One turning vector, and how many steps it has turned:
The counts run from 0 to 167.
[ 36  -9 -10 -11 -16  27  -9 -10  36 -19  15 -11 -23 -12 -17  12  -1 -16
  10  33 -12   6 -25 -17  24 -10   5   6  -4  -6 -14  -4 -43  -3  16   4
   1  15   4   1  17  -8 -14 -25  -7  -5   8  -8  -6  48  26 -11  16  14
   5  -4  16 -17   1  15 -31   1  14  22  11  18 -13  40  21  18  -1 -17
 -39  30  25 -11] => 45
[ -1  -6  11  -5 -29  14  -5  10  23  -2  22   0  -6  -1 -22  30  -4 -46
 -14  44   1  -7 -27  11   8   1 -19   5  17  19 -26  -6 -57 -30   0  12
  17  -2   4   0  -1 -24 -12 -19  -1   5   3 -25   7  -8   5 -10  10 -11
  15 -19   5 -24  20  13 -16   4   5  19   4  32  12  -8  -8  26  -9 -23
 -26  -4  20  -6] => 162
[ 12   4 -11   8 -26  17 -26 -10  21   1  24 -11  -8  11 -14  -1 -20 -30
   6  22 -13  -7   1  31   0   3   2  -7  14  14   1 -30 -22  -9  24 -21
  15 -17 -11   4  29 -20 -28  19  43 -27   0   2  -5 -18  22  -6   3 -17
 -32 -18  18 -34  -2  29  16  43   9 -10  -2 -12  13  38  -8   2   2   9
 -33 -17  -4 -20] => 26
[ 16   5  -6  15 -45  10 -37   9  12 -11  17 -16  10   7 -14  17 -19 -31
  11  16  -4 -13 -14  23  -3  -6  -3  -5  21  18 -19  -7 -37 -19   9  -4
  26 -22   7  -4  25 -18 -24  19  12 -40   6  11  -3 -19 -16   3   9 -15
 -25 -17  13 -33  -5  31  -1  49  -3   0  -4  -6  43  21  -9   0  -4 -12
 -39  -3  -9  -9] => 25
[  8  -1  -7  21  -5  -4  16   5  27  -2  -4  -3   2 -37 -16 -25 -34   4
   7  42 -16  -5  -8  17  32  -5 -10  34 -14   3  -8 -46 -23  -9  38  -9
  39   8 -15  21  11 -12  -1   7  15  -6  -7 -12   5  10   0 -16  -4 -20
 -12 -26  18   7  -3   4 -11   7  14 -17  -2 -20   0  22  22  -7  21  -3
 -47  16  -1   1] => 52
[  0 -11 -11  -3 -17  -4 -35   1  36 -18  26  -7  -1  24  11  21 -12 -30
  -7  43  -6 -13  -9   3  16   2  19  29  32  16  12  -6 -49   9  34  20
   7  -5   8   3  -7   7 -22  17  14 -26   7 -11  -8  15  -1   2  24  -1
  -8  -6  15 -27   8  24  -4  24 -14  12  12 -21  12  33   8   9   0 -14
 -27 -20  -3 -19] => 29
[-22  20   5   4  -1   3 -12  11  24 -10  15   2 -10 -13 -35   6 -30  -4
 -23  43  11 -11 -17  23  13  28 -15  18   5  14  31 -20 -24 -21  33  -2
  -4  -7 -13  41  13 -28   0 -10  30   6 -11 -23  10  -7  29 -18   3 -35
  -4   0  35 -19  16 -17  20 -20  14  -5 -17   0  18   7   7   6  26 -17
   0 -22 -17   3] => 87
[ 13   0  30 -24 -31  31 -38   0  16 -18  14   2  -2   8 -29  21   9 -14
  -8  37  -7  10 -11   2  -1   3 -18 -11  15  10   4   4 -41 -21  -9   8
  -9  -6  16   7   1 -28 -35 -25 -14 -14   3   4  -3   5  16   3  15  -7
 -12  -2  36 -35   5  11   3  -3  26   7 -12  28  21  26 -18  14   0 -36
 -14   1 -14   7] => 93
[  5  14  10  16  -1  27  -4 -13  19 -29  26  -4  17 -39 -45  -4 -16  13
   3  28 -10   5  -6   0  25   4  14   3  -7  -4 -11 -29 -20   6  48   8
 -11   8 -12  19  15 -22 -19 -14   2  -4 -11 -20  11  18  19 -16 -14 -10
  10 -20  45 -13  12  -2  16 -31  31  18 -12  20 -17   7   9  18  15 -14
  16   2 -13   7] => 152
[ 10   1  12 -14 -22  11  -9  -4  26  -8   8  -8 -24 -12 -24  -8 -22 -21
 -11  40 -18 -20   2  26   9   8 -25   7  -9  19  -3 -15  -9 -44  11 -20
  38 -12   0   1  24 -32  -5  -5  11  -1   9   9  -6 -16  29 -15  23 -11
 -17 -25  12 -10  10  -6  -6  38  15 -24  -9  -4  12  36  -1   2  -9 -10
 -34   4  17 -10] => 109
[ 13  -7   8   2 -38   8 -15   5  21 -32   1 -22  10  -1   0 -32  -6   2
  23  22   0  -4  -9  -1  21 -17   3 -26   3  -4  -9  -7 -28 -14  13  10
  23 -13  19   3  16 -11   7 -14 -31 -31  13   9 -37  12 -31  10  19  10
 -20  -2  32   6  -7  20  -1   2  28 -16  -4  -5  26  40   7 -21   7 -33
 -35  26 -26  13] => 124
[  5   7  -9  24 -12  16   1 -10  22 -35  13  -4  19 -38 -33 -18 -29 -14
  -2  29   2 -12 -17  11  11  -2  -4 -18 -15  -9 -23 -20 -19 -20  29  -4
  31   6  -8  11  32 -38  22 -17   8 -16  -3 -25  -2 -15  -5 -19 -13 -31
   4 -16  32  -2  12 -18  21 -15  23   8 -27  25  -2   2  10  13   9   4
  11  -4   8  12] => 156
[ 15  -7  13   0 -32  13 -13   3  28 -40   7  -7 -10   0   1 -22 -18  16
   0  25  -4  -6 -11 -10  23   1  -4  -9  -1   2   3   1 -22 -12  19   5
  23  -6  25  20  28 -15  30 -36 -35 -13  23   5 -39  24 -15   8  29   1
   1   1  33   4   4  -1  -4  -9  33  -7  -5  11  13  18   8  -5   3 -35
 -25  21 -25  17] => 123
[  2  -3  -5   4  -4   5 -26  -1  40 -27  33  21 -23   5  -7   4 -35  15
  -1  55 -11  -9 -12  -8  13  27  11  24  -7  20  10  -1 -26   7  35   3
  15  -2  12  25  21   4  -2  -4   6  -2  19  20  -5  14  12   5  22  -4
   3  -7  40 -11  17   0  -2  13 -11   5 -14 -15   1  20   4 -15  -9 -35
   0 -10 -10 -12] => 32
[ 18  -9 -24  16 -15  -2 -14  -9  25 -17  23 -19 -10 -21  -2 -16   1 -11
  30  39  -1   4 -27 -11  20 -11  22   8  15 -17 -18 -22 -35  18  33  13
  18  11  -4  -1  20  -5   4   5  15 -28 -10 -21  -4  27  -3  -7  -2 -13
  -4 -10  18   3  -2  23 -22   9 -25   9   3  -4  11  34  18 -10  13   1
 -48   4  18 -10] => 47
[-16  -4  -9  25 -13   0   9  29  30  -1  -3  -8  11 -17   2   9 -24 -17
  19  56  25 -17 -30  11  16  -1 -14  38  13  12  12 -30 -45  -7  26  24
  25   3 -13  28  -4   0   8   0  -2  -1 -11 -29   3   8 -29 -12  15  -1
   2  -9  16  12  14   5 -10  -5  11  11   7 -20  29   0   4   1  20 -12
 -31   3 -16   7] => 137
[ 17   3  -2  21 -27  29  -1  -8   2 -16  18 -23   9 -20 -51  -7 -26  -4
   8  10  -2   2 -41  14  32  37 -17  10  -1  14  21  -4  -4 -10  40 -14
  22   5 -34  21  50 -28 -16 -16  15 -14 -14  -1 -11 -11   5 -25 -10 -26
 -17 -20  21 -22  13 -10  15  -1  30  12 -16  15   1  18  21   5  12  -7
  -5   6  -5   0] => 18
[  7  15 -13  13 -15  17 -12  -6  28  -2  42  -8 -16 -18 -24  34  -7 -33
   1  28  -4 -27 -15  12  -5  12   1   1   6  20 -31  -9 -42 -11  30   9
   1 -12  -6   7  20  -7  -3  -4  32  -1  -3 -31  13   0  39 -20  10  -9
  27 -27   5 -25  27  -5  12   4  11  19   6  19  -6 -11 -17  37   9   2
 -25  -5   2 -13] => 79
[ 24  -3   4   1 -13   8  -4   2  16 -16  12 -27  23  -4 -16 -21 -35 -19
  10  30 -13  -6 -40  -6  37  13   2  30  17  -8  25 -20 -28   8  34 -13
  42   7  -2  -1   5 -24 -16  23  -2 -39 -16 -20 -10  -3 -15  -6   1 -45
  -7 -10  12  -9   0  19  10  -2   7  12  -3   4  15  30  27  -3  20 -13
 -21  -8  17  -1] => 103
[ 24   6  -7   0 -14  23 -23  -5  28   5  28  -6 -23  -4 -22  20 -27 -28
  -5  32 -26 -22   2  20  12  14  -1  18   8  29   0 -10 -16 -17  36 -11
   6 -17 -12  22  28  -6 -26   1  28 -16   4   1   9   1  47 -18  12  -3
  -7 -26   6 -44   4  -1  -1  30  10   6  -1  -1   7  31  -3  20  -3 -10
 -26  -8  -6 -30] => 27
[-21   8  16   5   1  16 -11  -5  35  -5  14  10 -28 -26 -21   3  15 -22
 -10  58   2 -17  11  31  16 -10  12 -13   1   6 -16 -18 -19 -14  23  14
 -17  -3  -9   5  12  -4 -10 -12  27  20 -13 -22  -3  28  41 -15  -1  18
 -16 -12  23  -5  22   4 -19   4  14 -20  12 -18 -12  17   0   3  35  -8
 -39  -3 -12   8] => 61
[  7 -18  31  -1 -20  13  -6  15  16 -19  14  -7 -13   1  -5  -9  -9  16
   9  40 -14   6 -14   0  38  12  -2  35  14   6  22   1 -28   6  29  27
   1  -2   3  21   6  -1 -17 -14 -26  -4   6  11 -18  42  -2   4  22  -3
 -10  -8  31  -9  20  12 -22 -16  19  -2  18 -11   6  30   7 -17  11 -45
 -30  23 -30   5] => 119
[  8  -3   5  14 -19  23  -1  -3  27 -39  17  -3  14 -30 -31   3 -36   0
  -6  34 -10 -11 -16  -8  11   2 -16  -4 -14   7 -19 -16 -37 -28  11   2
  34  -6   5  12  25 -44  11 -35 -15 -11   4 -10   1 -21 -12 -15   3 -16
  11 -17  35  -2  15 -23  12 -10  25  14 -26  31   2  -8  -4  17 -15 -14
   2  14   7  18] => 157
[-10   7  16  -7 -16   8 -26  19  24 -15  17   1 -16  -2 -26  17 -30 -15
 -29  42   2 -10 -16   8  22  27 -22   8   1  26  26   2 -38 -24  17  11
  -1 -15   4  31  12 -22   9 -32  -3   9   2 -16   6 -11  13  -8  18 -23
   9   8  37 -12  21 -23  15 -19  14   6 -22  11  21  -7  -5   9   3 -31
   2 -11 -18   9] => 88
[  2  -7  23  18 -25  28  -2  -7  18 -38  11   6   3 -22 -33  15  -3  30
  17  35   3   4 -23  -5  23   2   4   4  -6   6  -6  -3 -35  15  19  34
  -2  17   3  22  22  -4 -16 -19 -20   5  -3   3 -10  22 -14   1   9  16
  -3 -15  46  14  28   9 -10 -28  20  11  -2   4  -2 -10 -11  -5  15 -37
  -8  26 -26  16] => 67
[-15   6  30 -13 -12  20 -19   5  19 -32  26  13 -15   0  -3   3 -12 -22
 -25  38  -2 -30  -3   9   2  26 -20 -23  -5  26  -9   0 -27 -29  15   6
   7 -24  13  17  13 -29  14 -24   6   0   8 -12 -28  -6  17   7  14  -3
  -9 -18  32 -20  21  -2  16   6  17  -3 -25  25   2 -11 -12  29  11 -30
  -9   7 -20  13] => 6
[  4  -7  19  19 -19  13 -30  -4  10 -38  21  12  30 -16 -15  14   4   8
  16  36  -4   8 -13  -4   8 -19  19  -5  19  -7 -25 -29 -42  22  29  20
 -13   3   2   6   4 -10 -31   4   1 -30 -21  -8  -6  18 -11  10 -21  -9
  -9 -16  50 -11   3  23  -2 -22  11  17 -18   2   9   3 -10   1   6 -16
 -18  -4 -21   8] => 150
[  7  -2  -2  11 -29  17  -8 -13  23 -15  -1 -19   9 -18 -14 -42  -8  -3
  21  12   3  -3  -2  16  21 -21  13 -29   3  -5 -10 -26 -14 -21  22  -6
  26 -16  -6  11  34 -20  15 -13 -13 -35  13  -6 -22   8  -7   1  -1  -4
 -31 -17  23  -8 -14  21   2   9  33 -26   2 -13   9  43  13 -13  24  -4
 -35  25 -17  11] => 125
[ 32 -24  -9  -5 -24   8 -14   1  31 -25  13  -7   1  -4   6   4   6 -22
  27  38  -3   2 -26 -23  31 -22   8  15  17  -7 -27 -10 -49  14  23  24
  12  12   7  -7   9  -6  -2  -4 -10 -15  -1 -27  -2  38  -1  -8  19   3
   6  -9  12  -1   2  27 -33  -1  -3  31  15   6   5  26  14   3   3 -14
 -45  14   9 -11] => 46
[  1  -4  19   8 -10   4 -19  16  18 -21   1 -13  -2   0  -2 -32  -3   6
   9  38   2  11 -21   4  55  -1   8  19  29  -1  33 -11 -27   0  30  13
   8   6  -2  17   5   1   3  -3 -18 -14  -4 -12 -17  40 -12   3  11 -11
 -19  -9  39  10   4  21 -12 -15  15  -2   8 -26  13  37  24 -28  30 -20
 -37  14 -32  11] => 120
[  2   6   1  11  -5  15 -18 -13  16 -23  34   9 -21 -22 -41  37  -5 -24
 -12  45 -14 -11 -14  29  11  19   2  -4  -9  11 -19 -14 -28   2  16  -5
   8   6  -2  -8  39 -19  -5 -12  33  15   3  -5  11   2  18  -8  -8 -21
  -8 -20  19 -23  22   2  -8  24 -25  14 -17   9  -2  -5  -7  10  -6 -11
 -12 -13  12 -15] => 165
[-19  -4  38  -8 -29  -1 -39   2  21 -36  28   4   8  10  -8  18  -3 -24
 -15  41   6 -24  -5   8  -5   8   4 -28  16  23 -17   3 -40 -20   2  15
   8 -20  20  -7  -2 -22 -12 -12  -9 -10   0  -8 -34   3 -10  17  12  -7
 -22  -9  37 -22  21  11   2  14  19  -8 -14  16  16 -10 -25  11   9 -33
 -16   1 -16  15] => 7
[ 26  -6   7   4 -42  10   0  10   7 -16  17 -26  16   4 -14  -1 -24 -19
   2   6   4  -9 -44  11  25  18 -25  25  24  20  16  10 -40 -24  14   5
  25  -6 -11  17  21 -24 -11  -9 -17 -26  -6 -10  -7  -9 -31 -14  24 -17
   4  -9  15 -34   7   6   8  -6  25  15   1  24  26   7  17   8   8 -17
 -19  17  -8   2] => 20
[-16  14  -9  28   1  -8  -5  25  36  -5   1   1   6 -26  -5 -11 -23 -18
   9  55  26 -26 -19  15  16  -1  -2  22   4   7   9 -40 -17 -13  38  16
  21   9 -21  29  18  -9  24  -9  21   8 -23 -22  13  -8 -12 -23  10  -9
 -14 -10  20  13   5   0   1  -1   5  -9  -5 -23  22   6  10  -6  36   8
 -23   4 -27  14] => 138
[  8  -8   9 -10 -11   4 -32   3  36 -36  31   8 -49   7   7  20  -8 -23
  -7  53  -7 -22 -13  -2  20  25   2  19  -7  21 -11   4 -18   3  16   5
   0   2  11   4  28   0   2 -21  14  22  15   5 -14  30  31   1  26   6
 -10 -13  23 -15  30   4 -18  22 -23  -6   1 -11  -5  23   1  -4  -9 -37
 -36   4  -4 -27] => 114
[ -4  10  -2  30 -39   8  -5   1   8 -17  -2 -15  23 -24 -15 -14  -1 -16
  15  19  15  -9 -26  15  14 -17   7 -39  10  -9 -14 -26 -30 -24  14  11
  19 -10  -3  -2  40 -20  18 -19   1 -33   1 -33 -11 -16 -27 -16  -2 -30
  -7 -15  22  -3  -1   6   9  -9  26   1  -8  12  31  -6   8   7  20   3
 -22   6 -23  25] => 73
